Each row is where one point has got to under a steady rotation. How many ticks took it there?
The counts run from 0 to 450.
[-10   8  -3 -25   2 -17  -4  -9   4  10  24 -17  17 -19   3   0  -4 -33
  27 -29   4  19 -25  -2  18  15   3 -15  12   3  12  41   3  11 -15  19
  13 -10   0 -11   2  -3 -37   5  11  31  -7  -7 -13  35  -4  15 -13 -17
  -6  33   9 -12  24  -4   6   5  -4 -10 -30 -24  14 -25  25  -5]
140
[ 15   4  32  12  -7   9  -3  12  10  11  32 -16 -10  -3  32  -3  21 -22
  -2  13   8 -35  -6  21  21  15  19   2   2 -22  23  24  19  -1 -16   8
  21 -16  12   2  14  10 -30  -4 -15  30 -32 -19 -11 -19  19  -8  -8  -3
 -26  20   6  -8  14  10 -14  -6  11 -23 -25  14  -5  14  -2 -24]
344
[ 14 -19  21   6 -39  22   6  -3  -1  13  26   3  10   7 -14 -10   6   8
 -27   6  -1 -11  -6  28  25  -3   9  20  -5 -23  39  31  16   7  -8  36
  25 -18 -14   4  21  31 -30   7  21   4 -10  -8   4   5  -8   2   0 -34
  -7   5  -8  -3  -5  18  21  -9  -9  -7   2 -12 -17   8   0 -37]
6
[-14  14  20   6  -4  -1 -24  -7  -9 -12  23  -1  18 -14  30 -20  14 -51
  -1   3  11  18 -15  10  29  27  32  -9  10 -30  11  29 -10 -20  -1  -1
  21 -16   4  -7  11  24  -2   9  10  -3  -4  12  -5 -13  11  14 -15  -6
 -11   5  21  14  -6   6  -7  17  29 -12 -10  11  18  15 -29 -34]
291
[-12   5  19  10 -10  -3 -17  -7  13  -7   9  10 -11 -10  30 -19  16 -10
   2   3  15  -4  -8   1  29  18  22  30 -10 -37  26  12   6  -1   5  28
  10 -22  12  19   9  24 -35   2  31  17 -23 -13  -6  12  10  -6   5 -19
 -22  19 -14  -8 -20   5 -16 -27   9  -9  -8   8  -2   2  -1 -40]
115
[  4  11  11  -2  -3  19  13 -12  13  -1  33  -5  13 -18  10 -17  11 -42
  27 -20   9   0  -6  27  23  -1  27  -4 -13 -25  -1  37   2   6 -13 -13
  12 -26   5  -3  11 -18 -10 -11 -16   5 -11 -14 -11   0   9  11 -28 -12
  -5  -1   1   5 -14 -15 -16   0  31 -15 -24  17  23  20  -7 -17]
252
[-18  13  -5   0  16  -9 -17   8 -15 -17  43 -14  44  -4  22  -9  -4 -29
   4  -6  24  26 -24  17  25  26  20  -9   1  -8 -11  18  -4   2 -38  27
  19  -4 -12 -17  20   1 -12  13  23   0  -5 -11   8  14  18  27 -27  -7
   5  13  17   8  17   1   9  13   2 -12   6   0  19 -10 -15  -6]
190
[-17  14   7 -14 -10  14   0 -14  10   6  24 -27  -7   7   2  -4 -13 -34
  -2 -36  -1  -9 -17  20  43  12  16 -10  29  -3   4  33   9  11 -23  -4
  13 -16  -9   5  14  -2 -29   8 -12  10 -17 -43 -22  -1 -19  17   1  -1
  -9  19 -14  11 -29  -7  -9  14  11  -5 -16   1  10  27 -11  -1]
390
[ -6  17 -13 -12   7   4 -16  -1 -12  10  42 -20  39 -17  17   5  -1 -30
  -4 -10   1  10 -13   8  25  41  10  -6   3 -16   6  33   8  -1 -15  16
  22   3  -9 -22   3 -10  -6  12   8   0 -13 -16  10  15  10  24 -10  -2
  -6  17  25 -21  31  24   5  22   0  -3   1  -9   4 -24 -15   6]
407
[-11 -17  12  41 -43   9  -5  27   1  27  43 -16  22  -7  19  -5  26 -14
 -24   6  11   5 -11  26  26  13   5   7  -8 -13  34  32   5   9 -21  17
  35 -10 -31 -17  14  -2   1  -5 -10   1  -1  -6  12   1   3   8  -3 -14
   0  -6  -2   8   6  -1  11   1  10 -31   0   4  15   3  -7 -13]
236
[-39  -3   9  -9  -1  -5 -12 -17   9  -2  26 -20  17  -4  27 -17   5 -15
 -25   1  15  21 -24   0  30  24  17 -22  22 -14  15  27  -4  -5 -17   6
   7  -4 -13   4  18  47  -6  -1  28  22  -9 -12  -9  11   8  13   9 -14
 -14  13  19  29 -16   2  -3  -1   9  -9   6  -3   1   4 -18 -33]
63
[-13   7   4 -17 -17  11 -20  11  -9  15  25 -12  12 -14   1   7  -3 -25
   8 -30   7  -2 -16  18  38  21  20  31   4  -6  -5  22  14  -5   3  28
  12 -18  -5  -4  10 -11 -28  22  17   1 -30 -19   0  32   0 -10 -14 -12
  -2  31   2 -25   8   5  -7  -2  13   7 -10 -24  15  -4 -30 -10]
230
[-15   9   6   0   1   2  -9   7  -6  27  43 -26  28 -14  23  14 -11 -11
  -1 -19  11  -9 -13  19  45  38  20   7  12   4  -3   9  18  11  -6  12
  26  -9 -19   1  15 -16 -26  10   1  16 -39 -34  -7  24   0   1   4  -2
 -10  34   3  -7  12  -6 -20   1  10  -8  10  -5   4   0  -2   0]
228
[ 21   4   4   0  19  -1   4  -6  10  12  52  -8  31  14  14  -8  11 -18
  -2  16 -10 -11   3  24   8  25  13 -23   9 -17  36  48  -1  11 -25  -3
  29 -25   6 -18  11  -3 -21  -5  -6   4 -10   2   6  -4   7  26 -15 -19
 -10  19  13  -7  14  17   4  15   9 -40 -19   9 -17  -5   4 -11]
305
[-10 -10 -13  20 -29  38  11  -6   8  33  27 -20  18 -12  13 -13  24 -16
 -34  -5  -9 -20  -1  16  34  20   1  21   5   1  21  35   5  -9   3   8
   5   0 -14   5  12 -17 -26  -6 -17   5 -13 -35  16 -11  -6   2   6  -9
  -8  11   4   7  -4  20  13 -11  -2 -28 -12   7  -3   9  -9  -6]
57
[ 10   7   6   6  11  18   9  -5   0  -1  32  -5  29  20 -14  -1  -3  -9
  -2 -12  -9 -12  15  24  39  17  31  13   1 -40  14  23  -6  17 -18  -4
  28 -39   2  12  11   0 -12   5  -2  -8 -14 -14  11  13  -2  23 -20 -34
  -2  14 -15   2 -27 -15 -17   7   9 -11   3   4 -13  26  -3 -16]
214
[ -4   7  19  12 -11   9 -17  -8   5  -7  21   7   2 -14  27 -18  10 -15
   4  -5  16  -4  -6  11  28  14  29  23 -15 -41  15  18   6   0   8  17
   9 -33  13  16  16  17 -17   2  23   6 -24  -8  -7  15  12   1  -1 -20
 -15  19  -6   3 -32  -2 -26 -29  23  -6   0   8   4  13 -12 -43]
114
[-24   8  -8 -15  12  -5   0 -15  13  -2  40  -9  22   9  24 -15  -3   3
  13 -10   2  14 -10  10  30   9  25   2   0   7  -4  21 -12  18 -20  25
   7 -10 -11  -1  33   4 -36  -4  34  21 -21 -18 -17  32  -1  12  -4 -17
   0  41  -8  11 -23  -8  -5 -18 -17 -13  -2 -11   8 -16  12  -4]
101
[-17   9   2  -6 -11   7 -15  14 -12  20  37 -26  23 -15  13  10  -9 -19
   8 -24   6  -7 -12  17  42  29  23  21   5   0  -8  16  18   6  -3  26
  19 -19  -7  -2   8 -15 -23  16   2   5 -37 -26   1  28   2  -2 -10  -5
  -4  36   6 -17   3  -6 -17   2  10   3  -2 -14   0  -4 -18   0]
229
[-22  -3  -5 -14   6  13  -2 -30  11  -8   6  -8  28  -4   4 -22  16 -18
  -2  10  -3  22 -10 -12  22  30  12  11  -5 -48  14  15  -9   6  -8  18
   3   0   8   7   4  44 -13  -8  38  19  -3 -14   8  30  21  10  -4 -32
  -3  11   3   0   0   3  -1 -12  -7   0  -5  -4   1  -9  18 -39]
154
[ -7   0  22  -8  -9  37   7  -8  -8  33  27 -18   9 -17  20 -11  10 -31
 -14  16 -22  -8 -17  26  38  15  42   6   1  12  16  22  -4 -29  14   3
  19  -6  -3  -9  26   7 -25   5  -3   7 -17   8 -23 -10 -12 -23  -7  -9
  -9  17   0  -1   5  16   2  -5 -32  -2   0 -14  16   7  -8 -14]
220
[ -2  -1  12   0 -41  23 -10  -3  -1  32  36   1  11 -18  -2 -12  12 -18
  -5 -14  -5   1 -13  44  31   3  11  29  -2   2  12  23   2  -4  31  32
  10 -10 -13 -11  24  -3 -18   8  12  -7 -28   1  -4  12  -4 -18  -1  -7
  -6  25  -4 -11  11  20  15  -9  11   4 -10 -19  17  -3 -29 -20]
448
[-26  12   9  -9 -10   1 -21  16  -5   5  13  -5  14 -13   4  -1   0 -29
  -1 -20  16  15 -16   1  41  20  22  26  15 -24   1   9  -3  -6  -7  26
  10 -28   1  -6  13  20 -26  11  38  24 -16  -3  -2  39   5   1 -12  -7
   1  35  -6  -4   6  -5  -4  -1   6  -8  -4 -26  15  16 -13 -33]
13
[-16   4  18 -19  -1   8   2 -40  12  -1   8 -12  -2 -13  23 -27  18 -35
   0   2 -11   1 -14  -8  31  19  27  -5  13 -18  23  26 -11  -9  11  -2
   2  -6  14  13  13  44 -30  -7  19  22 -13 -10 -18  -4   2  -3   4 -20
 -24  20   8  19 -16   5 -20 -12   1  -7 -18   5   3   7  -5 -39]
381
[  5   3  24 -11  10  20   4 -17  -5  -3  39  -8  22  -6   5  -2  -2 -25
   0   8 -12  -2   4  20  25  14  47  -6 -11 -37  20  39   3 -10  -9  -7
  27 -36  11   7  14   6  -5  -4   0  -3 -13   6  -8  -1   5  13 -20 -37
 -13   0  11  -4 -24   3 -12   0  12   0   5   2  -8  13 -12 -31]
431
[-15   2   0   2   9 -15 -22 -21  -7 -22  26   7  26   0  25 -23  16 -22
  15  -3   1  37 -18   4  21  25  23   3 -19  -8  20  20 -18   2  -7  21
  17  -7  17 -13  13  10 -24   9  40   2   3  17  -9  16   6  19 -17 -33
   2  11   3   6  -7   7  10  -5  -4 -13  -7   0  20 -27   9 -28]
418
[-18  -5  -9  -1  14  13  -9 -17 -29   1  27 -33  43 -20  -2  -4 -20 -34
  -5 -16  -1  17  -7  -8  42  40  33   2   4   1  -1  21   9   0 -10   7
  30 -19  -3   3   9 -17 -23   9   7   4  -5 -20   8  20  -9  24 -10 -25
   4  11  13   7  -1  -6  -4   7 -11  -7   8  -9   6   3  21  -2]
50
[ -7   3  -5  14  12  23  11 -21  -3  10   8 -28  18 -22  14  -8  -9 -29
 -10 -16   7   6 -14 -17  38  32  17  -4  14   0  21  29  16   2 -12   1
  25 -17  -9   9  17  -7 -38  -3   2  25   0 -29  -9  18 -19  19  15 -16
  -7  14  -4  10  -2  -7   1  -1 -27 -24   5   4   1   6  49   8]
48
[ -4   3 -13 -17  -7   7 -18  -7 -15   7  46 -10  44  -9   7  -7   4 -32
   6 -10   0  15 -20  26  22  28  15  -6  -9 -27  -2  32   4   6 -20  27
  20  -2  -9 -21  -4 -11  -1  14  15 -14 -15 -12  15  12  13  20 -23  -7
  -1   8  25 -19  25  22  11  20  10   8  -1 -10   7 -25 -24  -4]
408
[-12 -12   7   1 -34  31  17 -21  15  11  26 -20   9  -7  10 -25   8   0
 -33   7  -1  -5 -13  21  21  -8   7 -14   3  -9  19  40  23  -1 -12  13
   5  -4 -26  14  30  22 -28 -21   1  19 -12 -40  -1  -1  -5   4  13 -17
 -10   2  10  25 -23  12  13 -14  -9 -14   3  -1  -6  16  -2 -16]
273
[  0  -1  30   1 -27  -6 -19  -6   1   6  37  -1   8   2  -3  -5  -9 -18
  16 -22   3   7 -16  36  34   7  17  -8   1 -23  22  25   3  27   3  12
  34 -24  -6  -4   8  18  -9  12  10 -11 -14   2 -15  12  -7  12 -10 -19
 -13   3 -14   7 -25 -12 -12  14  34  14  -9  -3   9  10 -12 -34]
340
[-33   0  12  -6   5   5 -12  -6  10  -8  34 -28  24  -4  36 -13   4 -11
 -25   7  16   2 -13   7  29  37  15 -12  19 -30   5  17   3  -1 -22   6
   8   0 -11   5  17  42  -4  -2  15  18 -14 -24   3  10  22   9   2  -9
  -8  14  27  24  -8   6 -14   6  10  -9   6  10   0   7 -17 -26]
64
[-17 -13  -9 -36 -13  16  12 -27  21  17  32 -15  12  11 -22 -11   6   7
 -12  -8 -23 -12   0  13  23   4   1   7   8 -14  13  44   5  18 -17  15
  -7  -6  -4  11  12  21 -35  -4  15   8 -18 -39   2  17  -2   8  -4 -36
  -3  25  14  -8  -6  22   7 -11   0  -6 -16 -22 -11   0 -16 -26]
54
[  7  -7   3  15 -21   7   8  -7  13  -5  27  -3  24 -12   3 -28   8  -2
   3  -5  28  20 -15  16  15  -7  -1  -4 -20 -23  24  25  14  26 -15  30
  17 -11 -18   7  26  13 -20 -20  26  17   1 -19  15  29   8  18  11 -20
   2  -4  -9  24  -9  -2  11 -22  -5 -27   1  10   2  -2  35 -19]
364
[-24  10  -4 -28  17  15  14 -22  23  -7  34  -9  26  15  29 -23  17  -7
   3  23 -18  10  -4  13  18  26  27 -12  -6 -33   2  14 -10   8 -49   8
   2   8   4 -15   2  32 -10  -6  19  17  -5 -25  -6   2  18   3 -26 -12
  -8  12   2  -1  -1  10  -4  -3 -27   4  -4   2   9  -8  -2 -13]
421
[-11  14   5   0  -8  36  13 -12  10   7   6 -22   5   3  11 -18   2 -34
 -20 -14   6   1 -15   6  49  19  20  -3  35 -16   7  17   2  -8 -24  -6
  16  -7 -17  -4  11  18 -30   6   2  22 -14 -34 -12  -8 -19   9   0   7
  -5  12 -18  21  -6   3   6   9 -14 -13  -6   0  11  51  -4   1]
173
[ -1   8 -10  -5 -36   9  10 -16  33   2  26   9  -1   9  17 -33  31  -3
   1  -9   7   9 -21  27   7 -19  -4 -13  -7 -22  25  62   8  17 -32  11
   4  -8 -14 -12  16   3 -20 -11  10  12  -9 -30  -6  -2   2  16  -1  -5
 -16   4 -10   1 -13  10  20 -10  -2 -15 -18  -1   9 -11 -12  -7]
412
[-19  11  -3  -2 -22  26  -4  -6  27  20   4  -9 -10   1  21  -8  24  -2
  -9   4 -12 -10  -8   8  35  38   6  29   7 -44  33  13  -2  17  -8  15
  10   1  -1  -4  -7  31 -28   2  12  27 -22 -31 -13  13  -4  -3   5  -6
 -21  21 -32 -25   3  13  -6  -2 -23   3  -4  -3   2   1   4 -13]
334
[  0   4 -10  -2  18  25   6 -27 -12  32  34 -23  38 -26  -4   4   4 -35
  -4 -15 -21  -4   5  -3  37  47  17   5  12  -8  15  44  -2  -4  14  -5
  17  -9   1   5  -1 -17 -28  -4  -6   4 -12  -9   9  15  -1  13  -4 -24
  -2  26  14  -3  15   7  -9   6   3 -22 -12  -5  -9   0   9   0]
267
